array([[ -3,  21,  -4,  -6,  10,  -9,  21,  13, -53,  -3,  32],
       [ -1,   6,  -3,   0,   0,  -4,   8,   2, -16,  -2,  12],
       [  2,  -2,  -1,  -5,  22,  -7, -27,  12,  38, -18, -22],
       [  5,  16,  -3, -11,  26, -13, -14,  11,  -2, -17,  18],
       [-10, -18,   5,  26, -44,  29,   6,  -9,  21,  18, -26]]) value -26

array([[ -9, -35,  20,   0,   0,  18,  -4],
       [ 12,  -8, -14,   6,  15,  -2,  12],
       [-16,  -9,  -9,   4,   7,  23,   8],
       [  0, -10,  54,  -9,  49,  37, -15],
       [  3, -51,  39,  -5,  24, -15,  26]]) value 26

array([[ -9, -27,  -8,   0,  -2,  -7, -15,  -4, -17,  14, -27,  13, -51,
        -19],
       [ -4,  -7, -24,  42,  35,   7, -46,  -1, -17, -14, -29,  -9, -24,
         -8],
       [ -2,   3, -42,  21,  22,  -2, -39,  -2, -20, -29, -35, -10,   7,
         -6],
       [ -2, -22,  -9, -11, -11, -11,  -8,  -3, -44,   0, -16,   4, -23,
         -6],
       [ -6, -31, -10, -15,  -2, -19, -22,  -3, -23,   1, -35,  -2, -44,
        -12],
       [ -9,  -8, -16,  38,  24,   7, -41,  -3,  14,  13, -34,  12, -52,
        -19],
       [ -8, -36, -11, -66, -14, -27,   5,  -6, -50, -42,   5, -29,  13,
         15],
       [ -5, -35,  18,  32,  43,   7, -26,  -2, -33, -17,   7, -34, -36,
          6]]) value 6

array([[ 17,  -4,  37, -36, -12, -24,  36, -26,  62,   7,   8,  -3],
       [-20,  20,  62, -15, -39, -37, -32,  -5,  -7,  21,  -1,  16],
       [-12,   2,  -1,  12,  -7,  -8, -31,  33, -73, -36,  11, -20],
       [-26,   0, -26, -21, -37,  23, -43, -23, -12,  37,  38, -24],
       [-29,  64,  -5,  31,  26,  -9,  45,   1,  28,   8, -13,  -2],
       [-55,  28,   7,  65,   7,   4,  -2, -22, -10,  23, -11, -18],
       [ -9,  21,  19,  44,   3,  12,  16,  53, -37,   5,  -7, -46],
       [  2, -22, -44,  27,  36, -50,   6,  -3, -34, -23,  12,  29],
       [ -3,   6,  -2,  47,   9,   2,  16,  34, -59,  -4,  -5, -49],
       [ 45,  -3, -32, -13,  10,  23,  61, -27, -31,   0,  10, -14],
       [ 12,  19,  21, -32, -54,   5,  59,   9,  28,  16,   1,  14]]) value 14

array([[ 19,  20,   6,  15, -26,  -9,  -4,  31,  12,   9,  16,   7, -31,
        -10,  28],
       [ 19, -26,   3,  -7,  23,  -6,  10,   1,  63, -30,  -5,   8,  -8,
        -44,  -8],
       [-13,  19,  19,  11, -20,   1,  11, -39,  -7,   9, -23, -28, -16,
         23,   8],
       [ -3,  -1,  61,  19,   3,  20,  41, -27,  27,  23,  16,  12, -27,
        -12,  -9],
       [-16, -10,  52,  36,  19, -20, -11, -33,   0,  -5, -20,  -5, -25,
        -41,  -7],
       [ 12,  13,  -4, -23, -15,  -1,  14,   3,  10, -28,  24,  -3,   9,
         -3,  -8],
       [ 18, -21,  23, -12,  25, -21,  -4,  15,  58, -16,  -7,  14, -14,
        -33, -23],
       [ -9,  22,  23,   5, -14, -25, -31,  25, -47,  34,  -3,   5,  -7,
         30, -24],
       [ 19, -28, -15,  -1,  16,  10,  20, -13,  53, -37,  -4,   2,   0,
        -47,   7],
       [ 16, -19,  25, -12,  25, -25,  -7,  17,  54, -11,  -7,  15, -16,
        -30, -25],
       [-13,  26,   5,  11, -25, -11, -23,  13, -64,  31,  -2,  -2,   1,
         32, -11],
       [ 14,  -3,   4,  -4, -26,   3,  -2,  -3,   0, -11,  37,  13,  11,
         14,  -3]]) value -3
---
[[-43  32  22  -7]
 [-44  30  22  -6]
 [-44  28  22  -5]] ==> 28

[169   9 127 204] ==> 9

[3964 9542 1650 1264] ==> 9542

[148 783 632 623] ==> 783

[[ 248 -224 -859 -850]
 [ 679  778 -683 -830]] ==> 778

[ 24 -36   0  48] ==> -36

[ 42  32 -27  16] ==> 32

[4 5 8 2] ==> 5

[763 586  80 190] ==> 586
---
-188	46	281	785	486	-12
98	359	-697	35	144	32
290	-138	-1	744	103	149
| 32

292	410	716	795
292	184	971	408
| 795

130	66	65	120
106	162	79	51
116	130	85	211
| 51

62	174	214	157
210	248	175	226
| 157

437	40	771	8
167	973	751	22
| 8

53	60	54	56	55
66	59	30	23	45
47	83	38	48	38
| 45

3	3	4	0	1	3	0
4	3	1	8	7	7	3
2	6	4	6	6	2	3
| 3

85	126	74	60	89	93	66
86	86	104	90	124	101	213
243	98	60	62	86	30	102
| 213

163	206	268	405	631
869	-262	-929	-214	639
| 631
---
[[-15   9  -5   8  26  -4 -13  19  -8]
 [-14  -5 -20  31 -11  -9 -11  43 -12]
 [ 33   4  17  41 -11  18  33  44  26]
 [ -8  -7  -4  30  27  -9  -6  44  -4]
 [-24  20 -15  11  25 -13 -21  25 -17]
 [-14  -3 -16   3   7  -5 -12   9 -11]
 [ 26  22  21  -4  -4  29  25 -14  23]
 [ 27  -7  18  13  -2  20  24   5  18]
 [ 46 -22  45   7  45  27  41  -5  39]
 [  3  -8   7 -21  22   6   2 -31   2]
 [  3   5  10 -17  40  14   1 -28   2]] => 2

[[4 2 6 3 3 7 4 3 3 7 4 4 3]
 [3 4 8 4 6 6 5 5 5 2 2 7 2]
 [7 4 2 4 7 4 6 3 3 3 2 7 2]
 [5 2 7 6 7 7 2 7 4 2 3 8 8]
 [7 3 2 6 3 2 5 4 7 4 3 3 5]
 [2 5 2 3 6 2 5 3 5 2 6 2 2]
 [2 8 4 4 8 5 3 3 3 6 3 3 3]] => 3

[[5 5 5 5 5 5 9 4 4 5 5 4]
 [5 4 6 5 5 4 5 5 5 5 5 5]
 [5 6 5 5 5 5 6 5 5 5 5 5]
 [5 5 5 5 5 5 8 5 5 5 5 5]
 [5 5 5 5 5 4 7 5 5 5 5 5]
 [5 5 5 5 5 5 5 5 5 5 5 5]
 [5 6 5 5 5 6 3 5 5 5 5 6]
 [5 5 5 5 5 5 2 6 5 5 5 6]
 [5 5 5 5 6 5 5 6 6 5 5 5]] => 5

[[7115 5151 4110 4602 4716 7070 3405 4143 3115 4508 3411 4674 4782 2692]
 [7042 5099 3969 4667 4592 6933 4273 4193 2726 4523 3350 4493 4826 2569]
 [6441 5252 4301 4583 4864 6601 2881 4281 2517 4408 3229 4082 5102 3068]
 [3587 4893 5409 4285 5362 2176 3377 4548 5300 4428 3976 3745 5426 5555]
 [7033 5103 3994 4631 4596 6893 4357 4160 2697 4519 3365 4522 4821 2529]
 [7062 5087 3969 4648 4599 6952 4378 4159 2718 4528 3358 4480 4820 2565]
 [6200 4366 4035 4570 4167 3612 9422 4108 5484 4862 4504 5141 4441 3441]
 [6415 5254 4305 4599 4864 6598 2851 4272 2505 4410 3174 4083 5099 3057]
 [6708 5241 4292 4574 4869 6918 2598 4220 2990 4449 3316 4400 4957 3002]
 [3669 4903 5410 4275 5330 2156 3364 4561 5307 4420 3992 3820 5426 5551]] => 5551

[[487 390 485 760 457 362 562 202 292 324 319 673 220]
 [390 435 431 349 632 523 801 397 543 735 490 418 431]
 [680 729 320 617 487 697 573 499 505 437 558 390 590]
 [385 615 553 510 324 265 326 544 426 834 699 409 416]
 [553 228 398 361 378 478 384 614 391 419 464 598 579]
 [526 494 631 220 524 651 467 650 245 475 275 437 222]
 [445 726 673 478 473 439 374 486 569 305 437 456 646]
 [528 398 645 237 505 628 369 681 266 374 260 495 249]
 [534 642 450 582 612 638 564 473 610 481 530 375 472]] => 472

[[696 526 574 603 813 384 330 276 593 341 383 647 519 311 239 470]
 [481 447 434 506 471 406 418 469 504 478 485 573 519 419 448 456]
 [355 291 415 520 445 417 322 327 438 283 434 531 738 582 542 528]
 [481 393 360 492 382 333 521 489 194 595 638 447 470 373 417 274]
 [491 518 409 130 382 413 370 175 493 546 522 721 535 504 375 368]
 [374 315 366 408 471 333 250 438 371 498 515 352 543 473 615 470]] => 470
---
[[ 28   9   5 -15 -53 -30  50]
 [ 28  12 -30 -14   6   3  -6]] → 12

[[-48 -59 -47  63]
 [-52 -61 -65  48]
 [ 67  71 -10 -25]] → -61

[[-22  38  -7  34  16 -59]
 [-14  51 -21  54  20  17]
 [ 36  25  19  34   4 -52]] → 51

[[  7 -43  57  25  29  37   7]
 [  7 -42  57  25  29  38   7]] → -42

[[-43 -35 -31 -30  52 -19 -17]
 [  7  30  33 -32  44  30  22]
 [  2 -38 -34  71  72 -29 -29]] → 30

[[ -7 -59  -2 -16 -27 -56  -4]
 [ -8  12   7  34 -42  29  -7]] → 12
